Here is a table of points, one per row:
[-0.97  0.97 -1.65  1.3   0.17  0.72  0.29  0.24  0.45 -0.29  0.55  1.88
 -0.92  0.08  1.39 -1.26 -1.05 -1.68 -1.5   2.93  0.3   0.21  0.41  0.34]
[-0.01 -1.25 -1.16 -1.35  0.98 -1.38 -0.15  0.66  0.54  0.93  0.49  0.02
  0.37  1.45  0.71  1.   -1.28  0.73  2.42  0.6   0.88 -0.25 -0.3   0.94]
[ 1.7  -0.51 -2.43  1.06  1.54 -0.02  2.24 -1.78 -1.86  0.33  0.24  0.66
 -1.47  2.31 -0.37  1.38  0.76  0.35 -1.47  0.3  -0.79  0.91  0.48 -0.37]
[ 0.22 -0.95  0.22  0.73 -0.26 -0.14 -0.4  -1.57  1.19  0.36 -2.21  0.67
 -0.48 -0.44 -1.12 -0.25  0.13 -1.34 -0.11  0.65  0.75 -0.24 -0.91 -1.5 ]
[ 0.3  -0.77  0.79  0.19  1.95  0.01 -0.69 -1.38  1.1   0.72 -1.45  1.37
  0.27 -1.46 -0.38  1.26 -0.66 -1.27 -0.43 -1.37 -0.39  0.45 -1.1  -0.31]
[-1.61 -0.23 -0.07  0.31 -1.55  0.68 -0.94 -1.9   0.89  1.1  -0.37 -0.13
 -1.3   0.64 -0.32  0.38  1.35 -0.3   1.34 -0.78  0.22  0.77  0.1  -0.75]
[ 1.48  0.17  0.39 -0.61 -1.22  1.14  0.75  1.26  0.63  2.   -0.76  0.08
 -0.67  1.26  0.96 -0.67 -0.37  1.57 -0.89 -0.75  2.44 -0.05 -1.71 -0.89]
[-0.28  0.59  0.08 -0.31  0.76 -0.27  0.37  0.03  0.5  -1.07  0.14 -1.19
 -2.53 -0.2  -1.75 -0.94 -0.24 -0.1  -0.63 -0.19  0.3  -0.93  0.95  0.67]
[ 1.02 -1.26  0.45  0.61  0.16 -0.71 -0.53  1.45  0.41 -1.04 -0.44 -1.1
 -1.78  0.33 -1.   -0.59 -0.24  0.01  0.13  0.07 -0.53 -0.41  0.66  0.29]
[ 0.8  -0.12  0.3   0.58  2.44  1.42  0.05  1.83 -1.6   1.96 -0.33 -1.38
  0.83 -0.32  0.17 -1.21  0.22 -1.12  0.28  1.99 -0.2   0.71  0.7  -0.16]
[-0.33  0.23  0.42 -1.9   0.19 -0.66 -0.25  0.17 -1.55 -0.58 -0.06 -0.73
  0.33  0.47  1.39  0.98 -0.54 -1.15 -1.5  -0.34  1.5  -0.99  0.79 -1.99]
[ 1.09 -1.08  0.99 -0.28 -0.06 -1.09 -1.3  -0.22  1.41 -0.33  1.31 -1.48
 -0.2   1.33 -0.24 -0.4  -0.99  0.11 -0.62  1.17 -0.52 -0.61 -0.93  0.99]
[-0.97  0.29  0.17 -0.84 -0.03 -0.18 -1.96 -0.84  0.41  0.52 -1.89 -0.82
 -0.47 -0.36  0.91  0.78  0.2   1.65 -0.39  1.16 -0.76  0.85  0.03 -0.39]
[ 0.95 -0.52  0.74 -0.6  -0.25  1.5   1.38  0.74  1.94 -0.41  2.   -0.77
 -1.09 -1.07  1.17  2.55 -0.08 -0.83  0.32  0.99  0.3   0.09 -1.42  0.24]
[-0.02  0.07  0.    1.03  0.86 -1.26 -0.84  0.91 -0.21 -0.06  0.58 -0.87
 -1.18 -0.21  1.37 -1.49  0.26  0.11  0.13 -0.89 -0.37  0.94 -2.03  0.87]
[-0.79 -1.31 -1.38 -0.45 -0.5  -0.42  2.49  0.13  0.33 -0.2  -0.64  0.04
  2.52 -0.86 -1.53 -0.6   0.78  0.63  0.85  0.37  0.71 -0.89 -0.47  1.02]
[-0.51  2.43 -0.51  0.1  -0.48  1.08 -2.22  0.91 -1.06 -0.75 -0.65  0.56
  1.19  0.4  -0.57  1.5   3.07 -1.75 -0.03  0.03  0.76 -2.25 -0.56  2.2 ]
[-0.63 -0.03  0.88 -0.55 -0.97  2.43 -0.98 -0.35 -1.73 -0.78 -1.41  0.47
 -0.16 -0.07 -0.01  0.96  0.06  0.62  0.09 -0.46 -0.45  0.64  0.6   2.82]
[ 0.62 -0.56 -1.67 -0.76 -1.25 -1.37  0.12  1.03  0.72  0.67  0.07 -0.6
  0.63 -2.81 -0.25  0.55  1.96  0.48 -0.26 -1.12 -0.61 -0.15  0.15  0.3 ]
[ 2.16  0.39  1.56  0.82 -0.28 -0.91  0.92 -1.44  0.61 -0.86 -0.99 -0.99
  1.51  0.13 -0.2   0.21 -0.48  0.12  0.44 -0.2   0.78  0.58  1.09  0.79]
[ 1.8   1.84 -0.85 -0.84 -0.69 -0.22 -1.88  0.24  0.14 -0.08  0.52  1.95
  0.63 -0.22 -1.21  0.06  0.35  0.11  0.93  0.56 -1.37  1.87 -0.09 -1.67]
[-1.51 -1.69  1.34  0.59 -1.49 -2.28 -0.01  1.03 -2.    0.49  1.27  1.5
  0.7   0.33  0.04  0.83 -0.25 -1.33 -2.64  0.6   1.64  2.19  1.87 -0.59]
[-0.54 -0.82 -0.55 -0.35  0.69  1.57 -0.89 -0.84 -0.67  0.25  0.46 -0.34
  0.33 -1.4  -1.63 -0.19 -1.58  0.7  -0.01 -0.14  0.89  0.5   0.06 -0.84]
[ 1.08  0.26 -0.65  1.05 -2.29  0.46  0.77 -1.58 -0.38 -0.48 -1.19 -1.25
  0.72  0.22  1.11 -0.48 -0.26 -0.77  0.87 -0.11  0.17  0.49  0.31  1.26]
[ 0.14 -0.78 -1.11  1.76  0.9   0.96 -1.38 -0.47 -0.51 -1.77  1.55  1.09
  0.89  0.33  0.11 -0.02  0.84  1.47  0.45 -0.21  0.1  -0.46 -0.14 -2.01]
[ 0.27  1.14  0.34  0.55  0.37 -0.44  0.15  0.97  0.65 -0.23  0.3   0.47
 -1.8   0.37 -2.16 -0.35 -1.24  0.44  0.3   0.01  0.16 -0.34  0.69  1.28]
[ 0.29  0.77  0.48 -1.89 -0.18  0.76 -0.83 -0.94  0.79  0.71  0.76  0.82
  1.05  0.55  0.3  -1.32  2.94  0.67 -0.5   0.32 -0.25 -0.72  1.1   0.85]
[ 0.62 -1.62 -1.06 -2.07  0.21  0.27 -0.37 -0.04  0.04 -0.89  0.19  1.64
 -0.57  0.08  1.15 -1.77 -0.45 -0.42  0.36 -1.17 -0.51 -0.49  0.41  1.33]
[-0.71  1.94  1.82 -1.16  0.61 -0.59  2.18 -0.57 -1.69  0.06  0.4   0.54
  0.67 -0.31  0.51  0.01 -0.82 -0.34  0.87  0.54 -1.36 -1.8  -1.18 -1.4 ]
[-0.12 -0.4   0.52  0.62 -0.08  0.02  0.69  1.04  0.86 -1.85 -2.55 -0.37
 -0.04  0.23  0.08  0.66 -0.25  0.67  1.14  0.26 -0.22  0.36 -0.03 -1.05]
[-1.07  0.96  1.33  0.86 -1.74 -0.95  0.01  0.44 -1.9   2.01  1.01 -0.29
  0.29  0.35  0.03  0.48 -1.69 -0.16  0.22 -0.98 -2.6  -3.56  0.29 -1.6 ]
[-0.9   1.13  0.16  0.6   0.98 -1.41 -0.45  0.08 -0.4  -0.15  1.11 -0.19
 -1.66 -0.18 -0.27 -1.24  0.01  0.47  0.12 -0.62  0.68  0.95 -2.54  1.48]
[ 0.5  -0.1  -1.32  0.17  0.25  0.99 -1.01 -1.37 -0.9  -0.73  1.82 -0.42
  0.63 -0.47 -1.22 -0.5   0.28  0.74 -0.11 -0.03  0.23  0.39  0.27 -1.7 ]
[-0.03 -0.32  1.56  1.47  0.69  0.3  -0.09 -0.56  1.41  0.58 -0.04  0.51
  0.52 -0.51  1.11 -0.02  1.75  0.8   1.07 -0.71  0.03  0.07  1.9   0.6 ]
[-1.38 -0.75  2.23 -0.38 -1.11 -1.18  2.03  0.29 -2.31  0.08  0.93  1.17
 -0.68 -1.1   0.86 -0.21  0.26 -0.6   0.42  0.16 -0.87 -0.12  0.36 -1.36]
[-0.56  0.02 -0.34  1.02 -0.93  0.48  1.5   0.29  0.98 -0.44 -0.98 -0.69
  1.73 -0.69  0.29  0.65 -0.44  2.01 -1.86 -0.04 -0.72  0.24 -0.49  0.79]
[-0.64  2.26 -1.46  0.28  1.35 -0.15  0.5   0.65  1.31  0.22 -0.3  -0.59
 -0.17 -0.74  1.3  -0.03 -1.79  0.05  0.15 -0.91  0.78 -0.86  1.66 -0.2 ]
[-1.47 -0.39 -0.56 -1.34  0.25  0.86  0.74  1.43  1.46 -0.02  0.56 -1.26
  1.34  2.57 -0.73 -0.68 -0.52 -1.33  0.03 -1.69 -1.11  1.89 -0.99 -0.27]
There is one direction along which these points spread out most. Take the direction at right angles to it along which they spread out most. Then take the direction at right angles to both along which they spread out most. Go by this last direction. For each point below, how far along it does it lie, from 0 to 99? The average is 50, and the first point in the table lies past the average. One standard deviation of the points above along it is 16.
[ 1.48  0.17  0.39 -0.61 -1.22  1.14  0.75  1.26  0.63  2.   -0.76  0.08
 -0.67  1.26  0.96 -0.67 -0.37  1.57 -0.89 -0.75  2.44 -0.05 -1.71 -0.89] 41
[ 0.29  0.77  0.48 -1.89 -0.18  0.76 -0.83 -0.94  0.79  0.71  0.76  0.82
  1.05  0.55  0.3  -1.32  2.94  0.67 -0.5   0.32 -0.25 -0.72  1.1   0.85] 52
[-1.07  0.96  1.33  0.86 -1.74 -0.95  0.01  0.44 -1.9   2.01  1.01 -0.29
  0.29  0.35  0.03  0.48 -1.69 -0.16  0.22 -0.98 -2.6  -3.56  0.29 -1.6 ] 23
[-0.02  0.07  0.    1.03  0.86 -1.26 -0.84  0.91 -0.21 -0.06  0.58 -0.87
 -1.18 -0.21  1.37 -1.49  0.26  0.11  0.13 -0.89 -0.37  0.94 -2.03  0.87] 48
[ 0.27  1.14  0.34  0.55  0.37 -0.44  0.15  0.97  0.65 -0.23  0.3   0.47
 -1.8   0.37 -2.16 -0.35 -1.24  0.44  0.3   0.01  0.16 -0.34  0.69  1.28] 47
[-0.56  0.02 -0.34  1.02 -0.93  0.48  1.5   0.29  0.98 -0.44 -0.98 -0.69
  1.73 -0.69  0.29  0.65 -0.44  2.01 -1.86 -0.04 -0.72  0.24 -0.49  0.79] 32
[ 2.16  0.39  1.56  0.82 -0.28 -0.91  0.92 -1.44  0.61 -0.86 -0.99 -0.99
  1.51  0.13 -0.2   0.21 -0.48  0.12  0.44 -0.2   0.78  0.58  1.09  0.79] 36
[-0.33  0.23  0.42 -1.9   0.19 -0.66 -0.25  0.17 -1.55 -0.58 -0.06 -0.73
  0.33  0.47  1.39  0.98 -0.54 -1.15 -1.5  -0.34  1.5  -0.99  0.79 -1.99] 53
[-0.28  0.59  0.08 -0.31  0.76 -0.27  0.37  0.03  0.5  -1.07  0.14 -1.19
 -2.53 -0.2  -1.75 -0.94 -0.24 -0.1  -0.63 -0.19  0.3  -0.93  0.95  0.67] 47
[ 1.09 -1.08  0.99 -0.28 -0.06 -1.09 -1.3  -0.22  1.41 -0.33  1.31 -1.48
 -0.2   1.33 -0.24 -0.4  -0.99  0.11 -0.62  1.17 -0.52 -0.61 -0.93  0.99] 44
[-0.9   1.13  0.16  0.6   0.98 -1.41 -0.45  0.08 -0.4  -0.15  1.11 -0.19
 -1.66 -0.18 -0.27 -1.24  0.01  0.47  0.12 -0.62  0.68  0.95 -2.54  1.48] 51
